0: [129 151 143 165 114 114  96 133  90 160  53  99  96 148 101 143 142 143  75 109 112 143 139 151 141 122 130 115 171  46 195 137]
1: [121 129 161 138 138 113 100 136  71 122  92 142 160 154 127 160 115 170 103 141 126 141 155 128 125  98 121 139 137  49 155 116]
2: [106 142 110 133  84 125 102 130  97 135 105  90 129 166 114 132 166 101  85 116 103 146 129 139 173 145 122 103 156  82 195 132]
3: [109  84  34  68  50 136 185  90 212  70 255  99 117  34 144  85 182   0 112 147  90  22   0  33 170 166  91  81 130 255  82 178]
4: [114 155 104 126  91 133  93 126 100 136 109 100 145 169 126 159 156  98 116 114 116 165 176 150 162 143 132 125 153  80 179 103]
5: [146 121 152 145 171 118 131 159 129 139  68 142 129 160 118 128  84 152 183 135 173 176 175 168  93 140 164 139 106 120 139 133]
6: [141 137 138 156 110 113 111 121 110 156  76  95  67  92 105 133 159 116  67 114 105  99  85 109 151 128 114 103 194  93 181 143]
7: [ 84 132  83  91  63 131 108 137 129 115 170  83 160 171 121 101 184  77  87 116  95 147 109 132 176 161 102 100 132 120 171 150]
8: [136 137 148 161 134 109 110 147  93 150  46 119 123 160 112 148 121 157 108 124 137 152 157 152 129 126 142 127 153  51 188 135]
9: [125 114  90 121  85 122 143  95 152 113 188  90  98  62 128 117 177  65  62 127  94  54  33  59 158 127  93  94 172 190 138 165]
10: [124 143 130 157 105 118 105 134  97 152  66  95 100 153 104 135 145 130  78 112 116 146 137 151 148 129 129 108 162  58 199 141]
11: [ 50  92  20   0  39 149 139 144 229  39 255 101 252 179 149  12 185  12 158 152 106 156  72 125 164 202  86  99  11 255  56 167]
12: [130 132 140  90 136 173 115 127 175 133 176 146 124 132 105  83 108  94 206 132 142 176 147 179 106 146 148 150  78 196  68  85]
13: [113 124  95 116  74 122 118 106 126 126 159  85 109  92 124 108 198  67  70 118  82  85  56  82 180 147  89  98 172 148 161 151]
14: [122 121 132 117 112 123 110 134 105 123 118 115 154 170 125 134 133 125 131 137 130 156 142 146 143 141 130 123 123 102 159 128]
15: [152 143 161 167 172 128 111 152 119 163  44 138  99 145 104 132  92 162 166 123 160 165 176 174  96 131 160 141 127  87 151 122]
16: [116 149 121 141  97 118  96 136  91 140  87  98 134 166 121 152 152 117  96 113 115 158 161 145 159 138 127 117 160  63 196 118]
17: [111 103  60 103  62 126 159  88 177  95 231  90 110  53 137  92 190  29  76 128  85  40   6  52 169 151  89  86 152 251 120 182]
18: [132 128 168 139 162 114 119 133  81 122  98 150 157 127 134 155 111 186  97 145 130 121 149 107 106  80 113 150 141  56 134 112]
19: [104 132  97 127  64 123 113 117 109 127 140  77 117 143 122 130 180  78  67 125  90 118  95 109 182 150 108  92 171 115 192 144]
20: [170 134 204 155 209 121 114 146 106 152  65 171 115 110 114 154  71 220 163 137 169 143 179 144  66  76 146 173 126  76  96  88]
21: [169 136 196 157 211 116 137 137 124 152  64 166  97  66 124 149  85 215 144 130 166 100 154 113  65  71 131 171 141  96  82 104]

[156 116 160 157 209 112 163 149 166 144  67 159 116 125 126 121  67 169 206 130 196 144 156 157  53 115 172 162  96 150  91 142] 5
[130 123 140  56 162 193 129 130 216 120 218 176 141 123 114  62  81  84 255 144 165 186 158 195  78 156 161 164  32 255   3  72] 12
[130 146 145 110 150 168  99 134 156 139 153 152 111 131 101  91  94 114 191 125 134 170 159 185 103 140 156 140  83 176  78  93] 12
[138 135 140 159 103 114 116 115 106 154  78  91  75 102 107 142 153 125  53 116 106  98  90 104 144 116 116  99 196  84 185 155] 6
[109 146 123 127  95 115  98 136 101 145 103  91 128 146 111 125 167 126  69 112 100 140 122 131 160 131 108 109 164  62 178 137] 2
[168 131 200 160 201 114 120 147 100 146  56 166 117 109 119 161  73 220 143 145 167 134 175 132  69  80 141 165 134  64 113 103] 20
[118  67  31  36 101 145 225  75 255  48 255 136 131   0 172  44 167   0 160 157 110   0   0   0 123 147  74 116  88 255   0 173] 3
[170  88 182  62 255 164 228 163 255  85 215 255 166  58 178  73   0 187 255 177 255 126 190 141   0  95 188 230   0 255   0  87] 12
[100  75  74  16  81 152 141 115 182  51 255 139 229 167 168  82 135  46 207 173 134 148 107 124 142 179 126 124  34 255  61 128] 11
[122 111 165 120 164 119 129 130  93  98 139 168 186 121 152 148 101 176 118 159 135 111 149  98  97  85 112 156 114  96 101 110] 18
[101 136 105 124  80 130 104 132 101 125 120  95 142 178 120 130 157  92 100 123 106 161 140 150 174 154 126 104 144  95 186 133] 2
[167 132 191 163 197 102 128 136 103 150  51 159 107  81 127 158  98 218 112 135 157 101 147 104  77  70 126 162 156  66 115 118] 21
[101  71  21  51  42 140 198  85 230  52 255 102 127  27 153  73 181   0 125 155  90  14   0  25 167 170  93  75 113 255  63 181] 3
[116 147 118 142  97 120  98 136  91 141  84  97 132 167 119 155 153 115  95 114 116 160 160 148 160 138 134 118 160  65 191 118] 16
[135 134 168 154 145 107 103 139  73 135  65 137 148 157 120 162 104 189 100 132 140 140 158 138 116  89 131 138 140  36 165 128] 1
[139 140 154 167 136 113 108 143  89 151  41 120 110 157 109 152 113 165  99 122 134 147 154 149 124 112 143 121 154  45 190 138] 8
[136 129 127 154 104 112 127 115 118 150  91  93  72  89 111 135 167 111  67 120 107  88  76  96 152 134 116 100 192 111 179 153] 6
[148 152 162 155 156 137  94 142 112 165  55 131 103 150  94 136 101 157 154 118 150 178 179 185 106 130 152 144 130  80 147 101] 15
[ 96 118 108 106 129 136 129 120 114  91 183 133 199 162 150 119 134 114 112 143 117 133 134 111 128 122 115 132  93 126 126 125] 14
[156 138 161 114 184 163 132 138 183 146 136 166  89  93 104  89  83 130 223 128 159 155 154 172  74 133 158 158  86 201  50  91] 12
[120 144 132 117 114 155  94 126 129 145 129 126 125 155 101 107 130 105 154 118 123 181 154 181 136 150 144 132 113 125 133  93] 14
[ 88  76   0  31  37 142 182  77 223  49 255  98 161  64 154  53 210   0 131 147  83  34   0  49 187 194  74  79  89 255  61 180] 3
[ 95 137 106 121  77 129 105 129  98 119 127  97 152 186 125 136 157  99  88 121 106 153 135 144 172 142 122 107 139  90 185 138] 2
[110 157  93 127  82 128 100 123 108 128 118  96 151 168 133 161 155  87 106 114 118 160 170 145 163 139 131 118 146  89 181 116] 4
[ 64 117   0   3  22 178 135 104 207  37 255  98 253 191 199 125 172   0 218 140 133 187 182 144 181 222 131 118  35 255  81  95] 11
[127 132 155 137 127 113  95 133  71 137  85 131 147 155 120 155 123 168 100 131 121 148 151 134 134 107 123 131 148  48 168 115] 1
[113 104  68 106  79 128 160  88 180  96 233  96 106  41 137  92 189  38  78 129  89  35   8  47 159 141  82  93 152 248 103 173] 17
[ 97  79  21  56  53 133 182  81 223  68 255  99 130  32 150  60 203   0 115 142  83  15   0  32 175 174  73  88 116 255  72 179] 3
[123 136 133 106 117 157  98 124 144 140 145 130 124 148 104  97 128  95 169 124 130 177 143 179 125 151 143 132 106 153 114  95] 12
[160 139 202 147 206 129 109 144 109 149  79 180 121 113 110 144  67 218 176 136 167 144 178 151  66  78 146 179 110  91  87  85] 20
[143 156 160 161 126 115  92 134  85 168  42 111  91 117 105 153 146 158  79 111 120 133 141 137 136 111 120 130 185  36 181 120] 0
[133 136 143 106 141 168 110 131 157 143 145 143 122 143 103  97 103 108 199 127 149 188 160 189 109 148 156 148  85 169  91  91] 12
[101  73  25  35  80 146 204  77 255  56 255 122 142   0 164  40 192   0 143 149  94   0   0   9 151 161  62 106  95 255   6 171] 3
[154 149 184 161 158 117  91 141  80 164  45 131 107 128 103 157 108 190 105 124 135 152 162 148 110  94 129 140 164  31 163 101] 8
[ 68  89  55  33 118 165 160 107 167  31 255 155 255 166 188  77 140  50 168 172 115 129 121  89 126 159 106 133  21 255  54 116] 11
[108 134 105 127  74 119 111 117 102 132 128  85 115 123 122 127 188  86  59 121  86 108  83 104 181 146  99 100 179 102 184 143] 19
[158 124 193 156 201 102 137 137 106 139  73 165 124  80 132 154  99 219 116 139 159  95 143  97  76  66 116 166 141  76 100 117] 21
[140 132 153  79 179 182 129 134 203 134 185 175 126 110 111  79  77 107 255 134 170 175 170 188  69 142 162 169  51 237  14  73] 12
[127 138 132 151  97 114 109 121 100 152  81  88  87 118 111 137 165 116  61 119 102 112 102 116 159 136 115 101 190  78 198 144] 6
[144 126 151  69 200 187 136 143 216 122 205 198 130 107 122  65  52 118 255 148 179 173 180 184  59 144 175 171  22 255   0  73] 12
[130 137 141 153 126 113 105 145  97 147  58 112 120 163 114 143 125 142 111 120 134 160 156 156 137 133 141 121 148  62 188 133] 8
[ 93  79  15  43  56 139 188  76 238  62 255 103 137  21 155  49 207   0 124 142  84  12   0  25 172 177  68  90 108 255  46 176] 3
[ 96 142 113 120  88 119 101 136  98 128 122  93 147 167 122 128 167 113  77 115  97 145 125 129 164 139 112 110 148  73 177 135] 2
[161 117 198 151 207 108 128 148 101 125  77 182 156 134 134 165  56 225 162 152 182 137 178 137  57  64 146 173 106  71  93 113] 20
